Small tables with named rows and columns. After each table, cells are looked up by row and column.

Mifirum =
	Nevevev	Kam	Les	Lal
Gemo	-0.36	-0.77	-0.34	0.83
Dob	0.41	-0.49	-0.50	0.91
Seruma	0.58	-0.14	0.54	0.30
Zefimu	-0.27	-0.08	0.03	0.98
Metukap	-0.22	-1.00	0.37	0.10
Lik	-0.29	-0.15	0.61	0.49
Lib	0.62	-0.02	0.43	0.44
Fir	0.58	-0.72	-0.03	0.35
Lipi	0.45	-0.78	0.15	0.21

What is the Kam of Fir in Mifirum? -0.72
What is the Les of Gemo in Mifirum? -0.34
What is the Nevevev of Seruma in Mifirum? 0.58
What is the Lal of Metukap in Mifirum? 0.10
What is the Les of Zefimu in Mifirum? 0.03
What is the Kam of Lipi in Mifirum? -0.78
What is the Les of Seruma in Mifirum? 0.54
What is the Lal of Seruma in Mifirum? 0.30
What is the Nevevev of Lib in Mifirum? 0.62
What is the Lal of Zefimu in Mifirum? 0.98
What is the Lal of Lik in Mifirum? 0.49
What is the Les of Lib in Mifirum? 0.43
What is the Kam of Metukap in Mifirum? -1.00

Kipa:
	Zap	Reluku	Von	Filap	Vedi	Fogas	Dat	Savina	Vasol	Gukimo
Sigo	28	46	46	54	56	35	53	48	33	27
Kud	48	28	53	24	28	32	29	44	27	28
Raluzok	32	35	29	27	61	36	36	53	60	26
Far	88	28	26	50	27	29	27	45	27	34
Mik	59	27	26	31	28	31	27	49	27	27
Fes	83	28	28	26	26	30	27	47	26	28
Refev	51	26	43	46	28	31	29	44	26	28

Filap of Raluzok = 27
Von of Sigo = 46
Gukimo of Mik = 27
Fogas of Fes = 30
Reluku of Far = 28
Filap of Fes = 26
Savina of Far = 45
Fogas of Refev = 31
Vedi of Refev = 28
Reluku of Raluzok = 35
Vasol of Far = 27
Von of Far = 26
Reluku of Fes = 28
Dat of Far = 27
Gukimo of Refev = 28
Filap of Sigo = 54
Fogas of Kud = 32
Gukimo of Far = 34
Vedi of Mik = 28

Table Pugibug
columns: Kaz, Zel, Rirunu, Nin, Zagus, Fepesa, Tiro
Nevobun: [-16, 53, 64, -24, -35, -31, 90]
Vit: [-42, -12, 17, -51, -57, -20, 1]
Tifavi: [-10, 51, -75, 62, -30, 27, -5]

Nevobun, Zagus -> -35
Tifavi, Zel -> 51
Vit, Zel -> -12
Vit, Nin -> -51
Tifavi, Rirunu -> -75
Vit, Fepesa -> -20

Table Fuv
         Loza  Sol  Nog
Nilu      196   93  146
Rivebov    39  156  100
Pevi      160  130  139
Savelo    159  132   83
Tuko      141  144  147
Vikesor   140  155  146
Gozab     148  139  170
Muk       208  120  154
Kosi       69  166  109
Suvo      154  147  192

Sol of Savelo: 132
Loza of Rivebov: 39
Sol of Muk: 120
Loza of Pevi: 160
Nog of Suvo: 192
Nog of Tuko: 147
Which row has the largest Sol? Kosi

Masir =
|  | Luzeri | Kek | Porot | Bogokip | Gomera | Zuribu | Pok |
|---|---|---|---|---|---|---|---|
| Bugit | 37 | 83 | 31 | 92 | 78 | 34 | 11 |
| Dib | 37 | 82 | 31 | 92 | 80 | 31 | 14 |
| Git | 37 | 83 | 32 | 91 | 74 | 40 | 8 |
| Nimiv | 37 | 83 | 33 | 91 | 73 | 42 | 8 |
| Kis | 38 | 82 | 34 | 90 | 72 | 44 | 8 |
| Sev | 37 | 83 | 32 | 91 | 75 | 38 | 8 |
| Lub | 39 | 82 | 36 | 89 | 70 | 48 | 9 |
| Bifid | 38 | 82 | 35 | 90 | 70 | 46 | 8 |
| Feravad | 37 | 83 | 31 | 92 | 79 | 32 | 12 |
| Zot | 37 | 83 | 31 | 92 | 77 | 36 | 9 |

Git, Kek => 83
Dib, Gomera => 80
Kis, Kek => 82
Dib, Kek => 82
Feravad, Pok => 12
Lub, Zuribu => 48
Nimiv, Bogokip => 91
Git, Porot => 32
Sev, Pok => 8
Bifid, Pok => 8
Sev, Zuribu => 38
Kis, Luzeri => 38
Zot, Gomera => 77
Sev, Gomera => 75
Zot, Luzeri => 37
Bifid, Kek => 82

Table Tiz
fields: Fezo, Gezuvu, Didi, Lazef, Karuvot, Dovos, Sis, Gud, Livulo
Tuk: [0.88, -5.66, 0.17, -6.99, -2.70, -7.66, -0.10, 1.51, -2.87]
Keboza: [0.07, -0.73, -5.09, -5.15, -3.45, -2.08, -2.52, -0.78, -4.22]
Vug: [5.45, -3.26, -2.58, -4.28, -2.93, -6.33, -4.57, 1.80, -4.06]
Munonol: [-3.18, -3.27, -2.56, -1.67, -4.94, -2.33, -2.85, -4.81, -3.67]
Sovum: [-5.95, -7.23, -0.03, -3.47, -1.14, -3.30, -2.35, -6.13, -0.95]
Neb: [-1.70, -6.54, -4.79, -5.47, -3.11, -4.09, -2.63, -0.77, -4.22]
Zanu: [-4.36, -1.75, -4.81, -2.47, -3.42, -2.34, -4.37, -3.90, -1.59]

Zanu, Gezuvu -> -1.75
Tuk, Gezuvu -> -5.66
Munonol, Dovos -> -2.33
Tuk, Livulo -> -2.87
Tuk, Lazef -> -6.99
Vug, Gud -> 1.80
Vug, Dovos -> -6.33
Zanu, Karuvot -> -3.42
Neb, Dovos -> -4.09
Neb, Sis -> -2.63
Sovum, Karuvot -> -1.14
Tuk, Gud -> 1.51

Noget:
columns: Zin, Foz, Nudigig
Tafe: [0.5, 0.7, 0.4]
Mopelud: [0.2, 0.6, 0.6]
Tika: [0.7, 0.7, 0.6]
Boboboz: [0.3, 0.4, 0.9]
Dogap: [0.9, 0.8, 0.8]
Noki: [0.4, 0.7, 0.4]
Porav: [0.8, 0.5, 0.6]
Lesotek: [0.4, 0.5, 0.6]
Bopu: [0.9, 0.7, 0.4]
Zokefel: [0.9, 0.8, 0.6]
Bebopob: [0.5, 0.8, 0.3]
Gosu: [0.5, 0.4, 0.7]

What is the Nudigig of Boboboz in Noget? 0.9
What is the Zin of Bebopob in Noget? 0.5
What is the Zin of Noki in Noget? 0.4
What is the Zin of Bopu in Noget? 0.9
What is the Nudigig of Bopu in Noget? 0.4
What is the Foz of Zokefel in Noget? 0.8
What is the Nudigig of Lesotek in Noget? 0.6
What is the Nudigig of Noki in Noget? 0.4
What is the Zin of Tafe in Noget? 0.5
What is the Foz of Bebopob in Noget? 0.8
What is the Zin of Dogap in Noget? 0.9
What is the Foz of Dogap in Noget? 0.8
What is the Nudigig of Dogap in Noget? 0.8
What is the Foz of Noki in Noget? 0.7
Row with the largest Nudigig: Boboboz

Meno =
columns: Nepi, Gafuge
Vevobi: [285, 298]
Zin: [168, 249]
Paku: [826, 343]
Zakaped: [184, 236]
Vilode: [318, 290]
Sopi: [219, 276]

What is the Nepi of Vevobi in Meno?
285
What is the Gafuge of Vilode in Meno?
290
What is the Nepi of Sopi in Meno?
219
What is the Gafuge of Paku in Meno?
343
What is the Nepi of Zin in Meno?
168
What is the Gafuge of Vevobi in Meno?
298
What is the Nepi of Zakaped in Meno?
184
What is the Gafuge of Zakaped in Meno?
236
What is the Gafuge of Zin in Meno?
249
What is the Nepi of Vilode in Meno?
318
What is the Nepi of Paku in Meno?
826
What is the Gafuge of Sopi in Meno?
276

Sabid:
,Lunabo,Tivog,Zukizin
Tunu,61,41,214
Vaz,232,132,77
Nutu,72,226,86

What is the Tivog of Vaz in Sabid?
132
What is the Tivog of Tunu in Sabid?
41
What is the Zukizin of Tunu in Sabid?
214
What is the Tivog of Nutu in Sabid?
226
What is the Zukizin of Nutu in Sabid?
86
What is the Lunabo of Nutu in Sabid?
72
What is the Zukizin of Vaz in Sabid?
77
What is the Lunabo of Vaz in Sabid?
232
What is the Lunabo of Tunu in Sabid?
61

Zegi:
	Dab	Kapor	Ziva	Gek	Pirado	Feku	Zegor	Merov	Nekoto	Lezer
Tun	29.27	24.49	39.09	17.70	30.56	22.40	66.80	22.19	20.94	16.25
Padubap	21.33	54.39	31.46	17.17	25.48	22.89	14.89	17.91	24.85	16.25
Kudipul	13.24	11.70	24.74	23.39	42.87	71.32	20.48	18.05	24.71	16.25
Pem	18.90	24.49	66.23	35.33	35.98	54.74	20.48	35.19	27.82	29.14
Tev	41.16	31.22	10.67	34.84	25.48	26.60	16.05	36.86	14.88	16.25
Ruvon	29.62	19.50	36.58	16.61	27.23	14.41	20.24	22.19	22.18	16.99
Sebi	39.83	24.49	24.74	19.32	25.48	22.89	54.63	22.19	22.18	16.25
Muz	13.73	29.74	14.89	21.47	17.31	22.89	20.48	22.19	22.11	11.92
Puvon	19.50	24.49	22.87	21.47	24.56	13.05	71.32	17.65	20.69	15.51
Leb	19.50	15.25	17.11	20.06	80.36	18.50	20.48	17.37	63.22	13.43
Figebos	17.86	24.49	54.27	45.55	21.20	22.89	20.48	22.19	52.73	12.27
Vak	19.50	30.08	24.74	26.55	21.96	23.47	21.96	32.35	22.18	22.84

Dab of Muz is 13.73
Feku of Tev is 26.60
Zegor of Muz is 20.48
Dab of Tun is 29.27
Dab of Vak is 19.50
Ziva of Tun is 39.09
Ziva of Puvon is 22.87
Pirado of Vak is 21.96
Kapor of Leb is 15.25
Feku of Sebi is 22.89
Zegor of Leb is 20.48
Gek of Kudipul is 23.39
Pirado of Leb is 80.36
Pirado of Muz is 17.31
Lezer of Tev is 16.25
Kapor of Pem is 24.49
Merov of Ruvon is 22.19

